Some points, one per row:
[-18 -36  28  36  73  33  -4  28 -39 -78  16   1 -93  57  12  26]
[-44  10  50  15   8   3 -20 -42  17 -21 -19  -1   3  33  67  23]
[ 74 -25 -50  -3 -17  12 -42  53  17  -7 -44   0  85  -3 -72  -4]
[-15  -2  40 -23   9  12   5 -27 -42  -7  15   4 -66   3  32 -19]
[-90  12  36  -5 -71 -30  62 -34  -4  14  40 -32 -40  -6  97  -9]
[ 38 -13 -19 -27 -15   6  20  -4  -9  14   2   3  28 -56 -48 -23]
[ -7 -28 -34  16 -38 -19  14  16  32   0  21 -33  20 -14  -4  -3]
[ 59 -61  11  11  79  37 -36  36 -24 -73 -16  -4 -60  55 -11  -7]
[ 81 -19 -13  15  84  11  13  66 -29 -75 -32  11 -36  57  -5  37]
[ 23  -9 -33  31  13  18   2  15  26   5 -28   7  48  -7 -55  40]
[-32 -26 -12  41 -14  12  -1 -34  23  11 -10 -40  19  19 -54  16]
[ 89  59  17 -53  99  -3 -51  38 -35 -56 -28  39 -20  41  70  25]
[ 48  59  -4 -18  87 -39 -31  56 -42 -75 -38  17  11  92 107  20]
[-61   0  39  13  16 -17   1 -10 -19 -43  11  12 -45  25  14 -30]
[-50  23  -5 -30 -31 -19 -24 -26  38  31  -8 -14  53 -12  32 -11]
[ -6 -13 -15  37   3  32 -10  31   3  48  24  19   8 -41 -71 -16]
[-61  -8   0   4 -35   3  17 -41  36  41  17 -19   4 -15   1   2]
[ -4 -64 -16  23  11  11 -10 -36 -20  21  15  -5 -43 -23 -36 -25]
[  4   8 -16  38  -8  34 -41   9  10  37 -10  13  50   6 -85  10]
[ 25 -19 -33 -13 -15  -1  20 -20  38  63 -37 -42  64 -16 -18 -12]
[-37 -14 -22 -22 -66 -32 -14   0  45 -48  16 -57  19  32  42   4]
[-16   5  15   9  19   5 -30  13  22 -63  -1  21  10  65  27   1]
[  47   25   -8   62    8   66  -12   26    9   38  -11   58   33  -13 -110   15]
[-91  59  91  -3 -50 -40  44  -7 -58  50  30   0 -43 -27 100  16]
[-69  -3 -30 -42 -72 -55  -8 -19  47 -19   3 -63  15  30  57 -24]
[  4 -26  -9   6  18 -19 -23  -2  -8 -30 -32   5  14  45  -8  16]
Here are 16 more points, each followed by its number:
[-44  26  17  -4 -81 -17  27 -47  12  71  22 -19  23 -52 -29 -48] 0
[ 60  -2  18  11  76  33  29  32 -11 -76   4  19 -74  33  15  43] 1
[ 35  38 -23 -13  -3  40   2   1   7  53  -4  23  55 -70 -53   4] 2
[-10  -8 -35 -32 -55 -61   0  -2   7   8  -6 -64  22 -23  63 -14] 3
[ 32  78   4 -36  55 -42  28  11 -74 -80 -19  -2 -20  73 110  59] 4
[  3  26   7   2  23  25  13  -2 -16 -12   7   9 -14   0  11  22] 5
[ -2  66  21  -1  13 -17  25  -5  -5  30 -13  39   9  14  39  14] 6
[ 20  31  56 -11 -12  -6 -11   2   4  19  -6  31  18   5   6  -6] 7
[ 99 -31 -14  -6  71   2  39  18 -63 -48   2  11 -85 -14  28  17] 8
[  52   -8   16  -37   92    4   30   42    8 -127  -15   16  -47   88  127   46] 9
[  37   19    5   29   10   28  -11   27    2   22   -8   28   17  -15 -101   16] 10
[  30  -53    3   41   99   57  -13   49   30 -127    3   69  -63   75   -2   31] 11
[-22 -27  15  -7  -2  17 -30 -17  15   4   2   0 -13  10 -47 -25] 12
[  17  -67  -24  -34  -42   23  -33  -65   62   35  -10  -29   37  -67 -105  -10] 13
[  44  -21   24  -21   96  -23  -29   32   -3 -127    4   17  -86   97  127    7] 14
[ 22 -17  19  -9  40   4  11   8 -16  19   8  21 -23 -21 -31 -36] 15
Which of these numbered points is nearest to each point below, looking only along the 3 directions in which the first points spread most? Its number follows each.
[ 16 -18 -42   6 -10  20   8 -11   9  33 -10 -13  23 -28 -42  35] > 2
[ -8  31  -4 -20   0 -15 -37  29 -34   2  -9 -15   0  14  36 -11] > 6
[-79  11  -4  25 -63 -17  -4 -21  24  55  14  -9  34 -35 -18 -30] > 0
[ 16  11  -4  17 -28 -10  12 -17 -10   9   6   2   4 -48 -40   6] > 12
[-11  31 -61 -40 -50 -38  23  -2  -5  18  13 -60  25 -19  55 -11] > 3
[  84  -18  -91   30   31   38   12   10   17   26  -15   32   51  -30 -127  -15] > 10
[-111   28   45    5 -104  -29   -7  -55    6   57   52   -1    6  -65   -1  -33] > 0
[ 10  -3 -26  18 -13  26 -49  -5  33  16 -13  -8  56 -15 -55  11] > 2
Now 16 new points, numbered from 0 again:
[ 51  23  58  18 109  13 -40  43 -19 -94 -43  63 -24 127  36   6] 0
[  7  30  15  -3  24  -7  25  -5 -15 -32  54  19 -58  -2  42   5] 1
[-74 -14  14  40 -42  -8 -23   8  27   3  19   8  -2   4 -46  11] 2
[ 127  -53  -42   33  127   69   -8   38   12  -92  -45   68  -33   56 -127   53] 3
[ -4 -10 -10  26  32 -15 -21   8  19 -57 -38 -15  11  67  -7   7] 4
[  34  -58  -30   22   98   37  -12   44   -7 -107   -3   16  -40   61  -15   36] 5
[  19   23   18  -24  102    4  -30   37    0 -113   -5   48  -72  122  126   16] 6
[-49 -10  33  25 -11  22  16 -22  23  38  -5  12  14  -1 -43 -24] 7
[-61 -14  13 -19 -59 -53 -16 -10  12 -21  22 -39 -34 -26 100 -34] 8
[ 66 -31 -11  -5  64  46  16  23 -20 -66  -9 -20 -59  14  -3  46] 9
[  7   7 -39   3 -15   0 -47   4  26  -9 -21  34  31  26 -51 -19] 10
[ 37 -38 -19   5  24  46  -7  -9  44  19  11   5   0 -12 -61  -4] 11
[ -23    9   16   35  -44   15   -2  -43   24   92   -2   20   61  -52 -113  -34] 12
[-46 -44   5 -35 -51 -49 -23 -14  26 -61  -4 -44  -5  11  53 -39] 13
[-47   8  32  35 -50  -3 -12 -47  -8 102  45  28 -14 -68 -55  -7] 14
[  2 -23 -17  10 -24   1  26  -8  -6  36  12 -35  -7 -37 -15  -6] 15
The same question for these:
[-101   39   40  -31  -94  -25   -3  -40  -14   68   32  -40    7  -16   39  -10] > 8
[-19 -11 -43 -33 -71 -35  27 -20  28  17  12 -66  11 -22  43  -6] > 13
[  -5   57   12   67  -65   19   -6  -57  -31  127   -6   52  118 -124 -127  -56] > 12
[-25  59  39 -14 -17 -11  -8 -22 -41  43  12  26 -10 -41  28 -17] > 2
[ 27  11   3 -36  -6  18  -1  -7 -29  44  23 -39 -61 -86  44 -18] > 2
[  0   7  11  32 -51  43  10 -57  19 127   0  13  77 -74 -98  -7] > 12
[-36  -3   5  20 -30   1  25 -37   4  26  -9 -30  -6 -20   2  13] > 2
[  11  -75   12   20   90    9   -6   13  -38  -49    6    0 -105   57   10    1] > 9
